In the rows, 128 means zero.
A single turn carries every row of the set below to another of its rows. Some are shown first; where does it send the rows asked next?
fen: [152  90 154 112 153 143 124 149 107 132 141 147 136 105 131 153 142 146
 140 155 132 152 114 106 118 110  87 148]
rufu: [123 115 160 131 142 133 109 166  91  99 169 115 146 132 127 149 124 131
 126 176 148 146 138 118 132 108  96 134]
Bugo: [141  98 147 148 158 150 109 141 102 122 147 136 144 120 123 128 108 119
 151 163 113 149 139 124 133 127 106 128]
Netor: [149 101 138 143 155 128 116 145  94 115 163 132 115 135 135 156 100 147
 118 169 145 148 137 103 125 102  91 149]
gen: [135 108 153 146 160 120 126 156 107 100 114 131 141 150 116 152 110 135
 134 160 141 135 122 111  94  99  99 127]
poteg: [119 112 156 131 160 115 134 135 105 111 120 121 131 122 116 133 112 138
 154 175 131 123 134 101 109 118 109 119]
melur: [129 102 132 132 151 102 116 142 120 123 125 157 134 130 154 140 116 134
 148 163 115 134 105 102 108 128  86 132]
logok: [126 116 156 143 168 102 122 127 137 120 119 143 127 124 127 156 127 134
 127 159 145 163 127  97 114 118  98 135]
tev: [148 107 140 135 161 101  98 150 113 121 122 113 145 150 152 127 114 123
 132 158 131 127 115  95 110 108 101 142]
zon: [133 113 161 131 153 122 118 141  87 133 160 126 111 119 129 147  92 134
 135 179 137 158 132 105 123 127 101 157]
rovov: [126 108 147 141 134 156 112 157  96 111 128 131 158 136 134 125 110 126
 124 154 131 169 132 113 119 102  80 144]
bidod: [144 115 116 128 143 111 114 156 133 109 142 136 157 133 136 118 142 133
 137 168 133 137 119 107 123 112  91 138]
tadas: [119 132 157 121 142  93 107 142 111 131 126 138 150 137 145 117 130 122
 138 173 134 152 102 102 103 122  98 139]
Puzi: [140 114 173 141 169  97 118 132 124 130 142 152 129 131 118 151 120 118
 132 165 133 149 135 109 100 127 104 131]
zefov: [124 112 166 120 153 132 106 159  91 116 134 140 134 114 151 148 124 145
 133 146 120 154 105  94 110 101 113 160]
nipe: [133 106 151 131 147 127 126 140 100 127 161 151 114 122 131 145 118 152
 120 171 136 177 130 118 119 130  81 145]
kefi: [105 116 144 129 150 142 113 157 110 110 139 142 155 108 127 142 123 123
 147 176 136 167 128  98 149 116 101 144]
Gur: [153 111 140 132 146 114 100 158 117 122 123 118 147 145 151 114 115 119
 143 163 130 130 120  99 122 115 105 156]
zube: [133 108 179 139 133 143 105 134  89 124 142 145 123 138 147 148 117 133
 140 174 148 152 131 122 137 119 100 135]
zit: [126 110 171 114 169 112 114 154 106 115 126 163 153 142 143 132 137 130
 132 175 133 153 140  79 116 111 101 137]
fodun: [126 133 147 127 126 105 112 147 116 126 131 140 151 137 136 107 130 121
 146 172 136 149 103 114 110 118 105 145]
seno: [143  91 145 121 133 109 125 166 123 130 139 138 141 139 131 128 125 118
 156 170 143 127 109 117 124 126  97 145]
rav: [139  96 140 145 164 149 108 140  97 119 155 119 137 124 134 140 102 129
 142 157 118 154 142 124 133 125  99 131]
pip: [121 125 152 137 159 118 106 144  95 112 160 137 120 129 145 138 118 151
 109 168 136 178 131  99 127 114 107 152]
lik: [154 113 141 135 153 139 110 138  97 109 151 139 137 116 136 146 133 153
 129 149 120 133 118 107 106  87 105 136]
vekud: [126 120 150 140 143 151 104 143  91 116 138 133 152 137 146 138 108 129
 122 157 134 183 131 114 118 106  80 148]
ves: [134 100 158 120 156 126 132 123 108 128 115 151 138 129 136 118 129 141
 143 170 126 145 145  96 110 122  87 120]
Dovag: [153 120 171 117 154 133 106 135  91 135 142 119 137 105 130 138 128 132
 145 167 133 137 119  99 118 104 118 152]
norim: [137 108 143 133 160 125 120 141  95 131 169 119 133 134 119 132 114 136
 115 167 155 178 133 110 125 104 101 149]
Dabe: [120  92 153 123 152 102 136 145 112 122 147 127 141 134 130 132 112 126
 118 152 140 141 149  84 100  98  82 134]
Virot: [139  90 151 120 145  96 124 151 115 139 137 127 139 139 128 135 121 116
 154 173 147 122 108 111 115 124  95 132]
Telot: [110 110 155 129 155 103 130 134 124 122 120 120 136 127 133 138 118 132
 120 154 154 159 135  80 112 101  92 142]
Gobo: [128 109 156 116 146 132 125 150  92 129 159 129 151 113 113 132 135 136
 135 150 135 159 104 118 100  95 109 141]
mugi: [137 108 122 123 158  99 116 153 129 116 142 132 161 136 133 127 145 132
 127 165 138 146 114 105 111 112  83 127]
Kipo: [129 104 151 126 183 117 122 166 112 120 128 143 167 144 113 140 119 116
 136 161 136 166 127  99 101 108 103 139]
nipud: [123 109 164 138 136 136 109 171  91  95 159 126 147 132 125 134 120 126
 133 173 134 129 140 113 132 107 105 131]
lifem: [107 112 142 126 156 138 114 146 104 116 160 149 145 110 136 153 120 130
 146 176 135 171 131 105 147 120  97 138]
vurir: [128 108 128 137 140 111 113 156 123 116 129 157 136 133 152 127 113 130
 153 159 112 137 103 108 116 126 101 145]
nida: [137 113 174 145 131 147 103 140 103 115 125 160 133 135 139 144 126 129
 142 175 144 152 127 117 141 117 100 136]
tigal: [137 101 166 136 164  98 119 143 110 124 154 145 133 138 132 140 106 118
 124 157 120 132 150  95  92 113  96 133]

vekud -> rav
fen -> Gobo
kefi -> nipud
Now these:
ves -> Kipo
tev -> melur
tigal -> logok
pip -> Netor
fodun -> Gur

